Each path below is one point turned by a fixed rotation once a step. After each direction that follows a path, write how fast that rotation turns it, in degrees each step (0 if it stays still).
Each turn is a multiple of 5 degrees from 10 to 175, or 0.
Each row of a path follows its step; steps can be skipped.
Path 1:
step 0: [ 17   0  -5  -7  24   5   7 -16  17  -7 -15   6  -2 -12 -26  -1  30   1
  10   2  -1   0   3   8   0  -2   8  13   0  26  10  19 -18]
step 1: [ 22   2 -28 -11   6 -16   5  23   7 -16  -6  11   8   2 -13  -1  12   1
  33   3  -2  -6  -6   1  12   4  12  11   2  -6  11  -4 -25]
step 2: [ 13   3 -33  -9  16 -17  11 -18  24 -18  -6 -15 -15  27  -2   1   3   3
   5   1   0  -1 -11 -18  13   1  11  -3 -11   5  -7  12 -12]
step 3: [ 15   8  -8 -11  14  -1 -13   2  -3  -2 -26 -12  13   7 -30  -4   9  29
  -3  10   4  -2  -1  -7  17   8  10  11  -9  13 -19  11 -19]
step 4: [ 12   6 -13  10   7  10   6   0   6 -21  -9  -4  14  16 -14   4 -13   8
  27  11 -10 -18   7 -17  15   5  12  29  23  15   1   2  -3]
step 5: [  5   0 -36   6   1   4  25 -19   9  -7  -2   6   4  -6 -30   1  -2  13
  11  -3 -10  19  -4  -7  11  -6  -3   1  -2  28  -7   8  -9]
step 6: [ 25  -5 -11   6  -1 -14   5   2  -6  14 -13 -10   2  -3 -28  -4   1   5
  32   4  -8   2  -9   7  30  11   6  12 -13  -4   8  25  -7]
step 7: [ -2  13 -19  25   9 -18  17   6   4 -25 -15   3 -10  13  -9 -11  -9  15
   3  16 -11   8 -11 -18  13  15  16   9   0 -10   4  15  -3]
step 8: [ -1   2   8  12  -2   0  -6 -19  14 -20 -11  -9  -5  -3 -19 -12   5  28
  -3 -12  -4  11 -18  -6  28  -4   9  10   3  15  -4  15 -23]
step 9: [  6  11   5  34  14   2   0  15  11 -15 -10   2  13   4 -27   3   7   2
  30  -8   3  -1   9  -2  25   2 -11  14   2  -4 -11   8 -14]
step 10: [ 17   2  -7  17  13 -10  21 -15   9 -23   4  21  -7   7 -19   3 -10   2
  11 -17 -26   3  -2 -11  13  -2  11  13 -26   4  -4  -9  -1]
[  0   1   2 -11 -10   5  -4   4   1   0   4  -1   8   3  -6  -3  -1   6
   3 -10  -2  -2  -6   5   0   5   0   4   0  -9   4   2  -1] : 145
[ 1 -2 -4 -3 -3 -8  4  3 -3  1  1  3 -5 -4  3 -2  5 -4  3  5 -2  5 -7  5
 -5  0  5 -5  1 -1 14 11 -3] : 65
[ -2 -11  -5   1  -8  -1   5  -2   2  -6  10  -3   0   4   5  -2   9   3
  -7  -3  -7   3  -2  -6   3   1  -2  -2   3   5  -3  -2   1] : 125
[ 7  4  1  0  0  9  5 -1 -4 -3  2  3  0 -4  2  3  4  0  8 -7  6  2  2 -4
  4 -4 -9 -6  5  3 10 -5 -5] : 85
[ -6   5  -2  -2   1   2   7  12   3  -4   2  -1 -10   8  -5   3  -7  -5
   1  -5  -4  -4   3  -7  -1   0   2  -3   5  -1   3   1   6] : 135
Path 2:
step 0: [  3 -14  26 -20  -6 -11   1 -20 -17 -25  13 -19  15 -10  16   5  21   9
  13  18 -18 -20   8   6  -2   1   6  -7  17 -13  -8  -6  -5]
step 1: [  9 -13  36  -6   4 -12  11  -5   2 -30   5   4  18 -16  12  -3  11 -24
  11  -2 -26  -6  -6  -1 -16 -19   0  10  18 -12   3 -12   1]
step 2: [  7   9  27 -14  12  -3  -8   8  19 -21 -17  16  20 -19   3  14  -1 -15
  14 -24 -27   0 -16  -1 -12   6  -1   5   8  17   3 -12 -16]
step 3: [  1  11  23 -14 -16  -3 -20  -3   3   5 -27  15  16 -19  -1  13  -4  -9
  33  -6  -2   9  -1  10   1  25 -13   8  14  29   1  -1   2]
step 4: [  2  14   0 -17 -19 -16 -12  12 -10   6 -13 -24  20 -19   9  11  -9 -15
  26  12   0 -14  17   8  -1  10 -29  -1  12  16   0   3  18]
step 5: [  8  13  -6   2 -20 -12  -6   6 -10   3  12 -36  28 -11   7  24  11 -17
  34  10 -12 -16  -9  -5  -9  -4  -5   0  -5 -15  -4   4   9]
step 6: [  3  -4   7 -16  -8  -6  -4  -8  -2 -16  24  -7  23 -15   9  25  17   6
  18  25 -17 -26 -16 -22  -6   8  16   9   3  -9  -8  -2 -12]
step 7: [  9 -13  37 -27 -25  -8  17  -4   0 -25  12  11   8 -21  11  -2  10  -8
   9  12  -5   1 -12 -27 -10   4  -3   7  11  -4   3  -8 -12]
step 8: [  6  13  32 -33  -8  -4  -2  24   1 -21  -5  10  10 -23  17  -5   5 -23
  -3 -21  -8   1 -11  -7   2   3  -4   1   1   5  18 -18   4]
step 9: [  0  31  15 -21  -8  -2 -16   9  -5   2 -20   5  -1 -17   2   1  16 -13
  29 -14 -11  -1 -24  21  12  16  -4   2   4   7   0 -23   6]
step 10: [  1  19 -10 -14   0 -12 -13  -1  -8   6 -14  -5  16 -28  -8  -3  16 -14
  31  17   9 -23   2  15   3  14 -12  11  20   9 -11 -17   6]
[  0  -4  -6   9  -3   0  -2  -1   0  -7   1  -4  -5 -11   1   2   4   6
   0   1   0  -7   3   1  -7  -7   6   2   6  -9  -4   3  -3] : 65
[ 6 -5  4 -3 -5 -4  7  3 10 -2 -4  8  2  3  4  1  5  3 -1  1 -3  0  4  4
  5 -6  8 -7 -3 -3  2 -9 -2] : 55
[  1   4  -5   8  -3  -4  -2  -3   5   2 -11   0  -4  -3  -3   4   2  -6
   0  -3   5  -6   3   2  -3   0  -1  -2  -4  14  -4  -5   5] : 55
[ 4 -1  0 -2 -4  3 -6  3  5  9 -4 -2  3  1 -9 -3  9  2 -3  4 -4 -6  4  5
 -2  3 -8  3 -6 -6  6  5  0] : 60
[-11   3   0   4   1   8  -6  -5   4   3  -3  -4   1   0   1   4   5   4
   4  -4  -6   0  -5  -4   5   5  11  -5  -3   1   7  -1  -5] : 110
[ -2   2  -6  -9  10  -1  -3   6   3  -5   1  -2   2  -2   4   1  -5   5
 -10   2  -3 -12   5   0   2   3  -1  -3   1   6   0  -1  -3] : 170
